Here are some points, one per row:
[ 10  11  -5 -37 -33 -47 -11   9  56 -47  32  34   4  14  18 -41  17 -34 -20  42 -19 -21 -37   4  57  22 -34   4 -12 -30  80  46]
[ 28 -18  45 -20 -34  27 -40  16 -33 -38   8  -9 115 -26 -39  69 -36 -27  71 -33  78   0  70  -2  77  20  30 -51 -23 -61  44 -40]
[ 17  47  88 -38 -29 -27  -7   1  40  35 -54  43   9  -7  60 -24  60  -7   9   5 -26  62 -29 -36  47   7 -24 -27  38  44 -52 -26]
[ 44 -17  12  28  12  84  14 -36  20  27  77  -3 -37 -15 -54  48  10  79 -15 -42   2  17 -55 -53  10  27  16  79  52 -22   1  34]
[ 11  44 -11  19  72 -67   0 127  30   9 -56 -28  38 -71 -28 -14  20 -39  13   0  19 -33  17  -3   1 -28  30  21  20 -18  24  12]
[  7 -37  63  56  33  59 -12  26 -48 -34  18  -3   5 -54 -14 -21 -28  32   2  61 -55 -24 -63  95 -11   0  -3  55 -22  98  17  18]
[-27  49 -63 -52 -15  63  43  24  72 -16  66 -46  49 -15 -20 -41   7  12  21 -17  -7  60  56 -66 -20 -37 -20  37  61 106  47 102]
[-36 -60  20  14  43  36   3 -52  29 -23 -52   3 -27  29 -32 -27 -65   8  22   7 -21 -19  67 115  14 -42  -8 -48  13  37 -36  14]
[-47  13 -23 -23 -56 -24  -7 -30  18  12  71 -49 -35 -15  38  -8 -22   0 -18  68   0 -71 -35  70 104 -18 -30  41 -22 -46 -18  43]
[-75  -8  -5 -22  27  12  40  12 -75 -73  57  19 -17 -49  11 -67 -15  -1 -47 -53 -34  40 -17 -24 -51  41  31 -50   9 -45 -29  -2]
[ 35 -29 -11 -15  46   4  67   8  50 -22 -39 127  51 110  58  64   2 -30 -18 -43  -8 -40 -17 -34  20 -39  63   0  75 -47 -49  91]
[  3  38 -40 -62 -25 115 -22   9 -17 -39 -44 112  10 -69 -20  13 -25 -31  28  40 -19  26 -23  62 -47 -49 -54   0   6  -4   6 -14]
[ 11  25 -12 -12   1  44 -31 -28  -6  11 -22   8  38   7  36 -66 -63 -35 -52  19  76 -66  -1  21   7   8 -30  54  62  -3 -11 -54]
[-14 -61 -11  17 -58  34 -15  33 -19  27  -4 -18  59 -66 -38  11   8   0 -16 -31  20 -71 -11  21 -30  -9 -42 -40 -35  28  45  69]
[ 10  65 -42  55  47 -27 -13  -7  -2 -45 -16 -44 -16 -32 -44  47 -30  57   4 -38  29  43 -41 -38  68  16 -47  26  70  17   9 -37]
[ 30   6  61 -28 -60 -35 -14   6  -8 -31 -33 -42 -19 -39  74  -8  11   3  55 -14 -49  -1  36 -25 -22  25  41  27 106  78  16 -38]
[-29 -52 -22 -32 -39 -26 -21  18 -23  23  -1  -9   6 -21  63  -4 -12  24 -13 -24 -20 -81  26 -24  13 -38   9 -55  46 -15   8   5]
[ 50 -45 -12  -1  43   6 127 -43 -36  24  -8 -52  67 121 -50 -21 -21   5  12 -22  19 -26  44  73  -5  -3  28 -17 -41  -4  -1  31]
[ 25   0 -15  12 -67 -68 -14 -56  42  14  46  -7 -28 -40  18  28  25 -39 -29   4 -28  -2   0  71   6 101 -28 -30 -31 -52 -10  95]
[ 85   4  28  12  63  15 -20 -38 -26  44 -33 -38 -38  -5   0  -9 -34 -43 -27  46 -46  17  21 -18 -25  49  50  36 -37  22 -35 -37]
[-22  60 -41  23  51 -14  -4 -47  50  -3  45   0  -7 -50  -8 -48   7 -12  73 -16  49 -35  55 -14 -15 110   6 -72 -18  -9 -44  23]
[-61 -27  16 -34  53 -28  -7 -58  11  14  53  13  56 -23  22  86  14  37  38  77  16  84 -33  28 -93 -19 -35  20  30 -24 -84  -2]
[ 25 -28 -26 -15 -40  22   5  87  -8 -32 -39  22 -28  32 -50 -38  25  38 -12 -32  -5 -42  -3 -56 -58  87 -64 -10 -12 -23 -24 -40]
[-22 -28  21  -8 -19  -1 -47   3 -29 -38  19  20 -12 -11 -87  40 -12 -48 -34 -21   5   5   8 -29 -29 -33 -27 -18 -29  97 -36  88]
[ -6  39 104 -45  -4 -11 -39 -43 -43  66 -35  13 -11   2  40   4  28 -16 -41 -42 -44 -74 -26 -43   3 -32 -17  49   5   2  22  10]
[ 30 -37  -3  -7 101  10  19  59 118  16  82 -31 -27 -57  47  69  23  58 -36  -4  11 121  32  89 -41 -45 -27  37  53 -61  74 -55]
[  1  61  57  65 -38 -25 -26 -35 123   1  51  36  16  61  53  30 -32 -28  17 -60 -30 -24 -29 -28  21 -26 -34 -48   4  -8  18  17]
[-36 -23 -22 -23 -23 -31   3   5   3 -55  45 -24   7  12  84   2   9  73  36 -24  -7  14 -16 -20  35   6   5 106 -89  -3 -50  -9]
[ 45 -25 -50 -15  54 -27 -10  43 -62 -13  33  40 -25  30   6 -46  35  11 -52 -51  17  -4 -48   5  44  -8   8 -42  56  10 -26   4]
[-18  32  22 -40 -45 -13  45  23 -40  37  38 -28 -33 -54  33  23 -26  -1 -50 -20  38   1 -15 -41 -68 -50   6 -21 -61 -32  18  26]
[-18  20  -8 -39  37  44 -43 -38   5 -29  18   3  22  -1 -39 -45  22 -63 -57   7 -11  44 -21   4 -12 -25 -47 -57  -9 -26  21  25]
[-21 -71  -6  16 -51 -36   4  18  80 -59 -12 -16 -35 -44  36 -10   5 -19  -4 104  10  15 -29 -42  58 -25  63 -44 -23  64  26 -27]
[ 44   3 102 -50 -16 -34  28  45  12 -11  55  19  59 -25  17 -10 -69 -45  79  70 109 -43 -31  28  -1  22 -14 -33 -11  12  19 -26]
[-18  34 -45 -20 -32   6  -4  35 -13  26 -14  30 -10 -40 -62  52 -41  51  -7  37 -47 -15 -22  37  79  11 -20 -37 -10  24  -3 -27]
[ 26   7 -20   6 -65  56 -39 -34   8  55 -42   5 -62  -1 -36  46 -32 -23  19   5  -1   3  99   4 -26  27  43  -7 -14  -5 -20  69]
[ 18  89 -50  52 -40 -25  14  56 -43 -10  -8  -1 -50  68  -5 -10   9 -22  22  72  23  50  36 -30 -20 -49  69 -26 -62   1  33 -65]
[ 21 -49 -22  13   6 -34 -31 -19  58 -48  33  54 -15 -16  -8  -6   0 -11  37 -47 -31 -10 -15 -41  10 -27  11 119 -71   7 -35 -17]
[ -6 -41 -38  27  -1 -65 -46 -58  47  12  29  32  39   8  21 -27 -46 -19 -27 -26 -22  -5 -49 -12   6   2 -20  43 -61 -24  73  33]
[ 24  33  -4  56  69 -15  -7 -15   0 -41 -47  59  96  58  44  33 -20 118 -57  45 -41 -24  45 -21 -54  -6  39 -33 -51  67  34  30]
[ 21  32 -57  28  68  36  16  48 -30  16  86  24 -42  11  50 102  73 -54  21 -53 -17 -74 -10  55  -8  12 -14 -60  12  80   7 -42]
[ 66 -25  26  38 -53  85 103  25   2  35  48  53 -18  24  -1 -43   8 -24  29  35 -50  14 -43 -37 -21  10  41  77  34 -16 -13   6]
[-42  -7 -42 -60  43 -49  15 -37  11 -22  47   8 -38  61 -60  43  -5  35 -12  33 -42   4   8  -1 -50   4 -21  91  65 -48  74 -36]
[-66 -52 -41 -27  -1 -35  -5  87 -34  42 -22  21 -15   1  14 -43 -54 -15   6 -68  72  72  -4  22 -16 -17 -27  56 -45  30  -4  19]
[ 38 -22  50  -7 112  28 -42  28  -2  26  26 -21 -41 -29  26 -12 -63 -33 -40  47   1   0  72 -35   4  92  55  33 -24  -6 -11  42]
[ 64   2  -4 -35 -29  14 -27  27   4  30 -54 -53 -16  31  21   7 -56  73  24 -34 -22  67 -51 -48 -52 -23 -59 -41 -53 -39 -18  37]
[ 31 -24 -37 -10  20 -59 -40 104 -45 -29 -21 -19 -31  18  44 -12  13  18 -20 -45  10 -44 -38  61  -8  20 -14 -49  26 -18  72  31]
[-54  84   2  40 -38  14  61  49 -24 -32 -58   3 -51  96  -8  -5  -1  16 -31  27  21 -11  56  42 -43  -8 -28  63  20 -25  23  26]
[ 46 123  61  22  17 -62 -19 103  11 -37  -8  -5  12 -48 -36 -49  36  60  -9  36  12 -32  59  87  -9 -24  81  34 -45 -62 -76  42]
[-61  38   3  14 -17  67 -14  37  19  13  -8 -36  61  -4 -20  88 -42  -4 -45 -36  43  41   4 -25  64  64 -16  73  14 -12 -36 -52]
[ 11 -38 -69  66 -35 -14 -33 -31 -68  46  10  24  91  -9   7   6  70 -35 -11   0 -20 115 106 -31  52  -8  21  40  49   7 -33 -34]
[ 21   3 -48  -3 -32 -46 -32 -10  10  15  -7   7 -44   7  72  -4 -67 -28  34 -19 -19 -55  52   4  21  15 -16 -24  41  58 -37 -66]
[-19 -62 -25 -41  40  17 -52  62   7 -16 -34 -37 -26  46 -15 -21  18 -35  54  30 -48  -4 -26 -62   2 -20 -29 -48  -8 -38 -25  27]
[ 30   6 -39  36 -11  35 -14  11 -41   0 -34 -50  15 -21  66 -13   9   0  14 -27 -52 -47 -21 -48 -10 -46   8 -12 -11 -44 -29  -1]
[-55 -21  21  40 -50  72 -33  40  37  24   8 -54  28  16 -41 -15  72 -14 -21 -50 -59  62 -52  70 -33 -21  19 -64   4 -50 -62 -52]
[-50  -1 -10 -34  30  96  12 -64  15 -16 -47 -33   2 -19   5   1  36 -22 -36   0  22 -49   4  18 -15  38 -14   2 -64   0  16 -52]
[-36  -8 -47  -4  22 -55   1 -29 -32  80  50  -7  29 -21 -48 -41  26  13 -15  93 -19 -30 -11 -63 -20 -45 -50   7  35 -51 -27 -41]
[  2   7 -43 -64 -49 -27  59 -31 -15 -32 -14 -18  12   8 -69  46 -56   4 -49 -25 -31 -33  -9   2   7   1  95 -29 -36 -26 -45 -56]
[-18   8 -60 -66  -7  48 -18 -61  -2  36 -52 -31  -2 -50 -35 -17  26 -25  54 -62 -20  19 -36  56 -18 -23  86   3 -24 -25  85 -40]
[-36 -51  38  11 -18 -36  51 -13  43  -2   3 -25 -13 -26 -26  23 -34 -59  -2 -22  11 -50 -42 -11 -62 -43 -28  16 -33  15 -54 -53]
[-31  31  59 -18   8 -46  41 -39  63   8 -51   9 -23 -54  18 -24  49  41  35 -30   7  11 -22 -41  25 -31 -32 -45  31  67 -16 -49]
[-38 -30  89  35  23  -5  35 -43 -54 -39 -44   6 -31 -63 -19  53  22  -7  -5 -58   5  -9 127 -41  67  -8 -68 -32 -38 -42  18  23]
Along one direction, these points spread out more than along any other. Take the direction at right angles to it along which they spread out most. Go by this last direction. How far along it is each point below, from 0 to 99? 50 is the average, and the first point above lies past it. One standard deviation of the points above along it is 16.
[ 18 -21   9 -36  29 -51  -8 -41  18  73 -72  45 -32   9  38 -30  80  45   1 -26  50  63 -51  40  64  28  20 -18  41  23 -42  35] 67
[-62 -20  64  61   0  34 -10 -19  -4  83  49  82 -41  19 -50 -55  57 103  41  31  57  71   2   8  15  -1  98 -42  34  10  97 -17] 42
[ 15  11 -11   9  75   0  28 -42 -63 -39 -38 -28  11  41  -6 -34  28 -51  78 -27 -23 -38 -61   6  -5  -1   8 -11   6 -28 -11  91] 43
[ 33 -23  40  -4  -1 -38 -16  13 -56 -20 -40 -62  12  41  81  66 107 -49 -25  47  75  19 -38  25  10 -31  41  -5  42  52   5  -3] 60
[-15   8 -36  79 -33  60  -4 -10  21 -35 -30 -17 -47  70   2 -27 -42 -23  20  25  40 -43  34  64 -48 -48 -33 -14   1 -36  -6  -5] 32
[ 12  33  76  56 -33  -6  -1 -57 -75   2  30   5 -20 -21 -35 -18 -49  53  52 -24 -24  14 -52  10   7 -26 -22  32  36  -8  36 -45] 55
[ 69 -12  19  -3  27  35   0 -57  -1 -52  69 -14 -35  59  16   2  71  25  11  43  74 -24  39 -57   7 -45  24  -9 -16  16 -23 -27] 53
[-58  43  10   6   0 -27 -13  19 -48   9 -21 -41  20  42 -47  70 -65  -8   0  46 -52  92 -30   1  84  51 -13 -17   2  40  15  31] 44
[123 -30 -32  10 -65 -13   4 -45 -18   8  12 -39  31 -50 -13 -51  14 -20 -48 -27   0  28  42  12 -12  58  16  63  48  59 -12 -22] 47
[-65  58 -29  42 -10  28 -40  11  25  58 -45  19  18   9 -42  -9  26 -10  -7  65  82 -58 -34 -66 -54  18  71   9 -33 -21  53   1] 40
[ 17 -13  32  -8 -48 -23 -32 -47 -36 -24 -30  16 -21   3 -39  -9  14  26 -15 -31  -1  35   4 -27  -4  17 -45  -1  17  -3 -27 -53] 52
[ -9 -56 -25  49  10 -12  74 -31   2  -8 -65  18 -14 -57  18   1 -28 -20 -30  79   6  12 -14 -43  28  24 -21 -64 -23 -54  37 -19] 52
[-44   3  25 -55  39 -18  65  17  23  52  40   5  47 127 -12 -49  -5   9  23 -23 -40 -11  87  25 -21  46 -57   0 -65  43   0 -16] 41
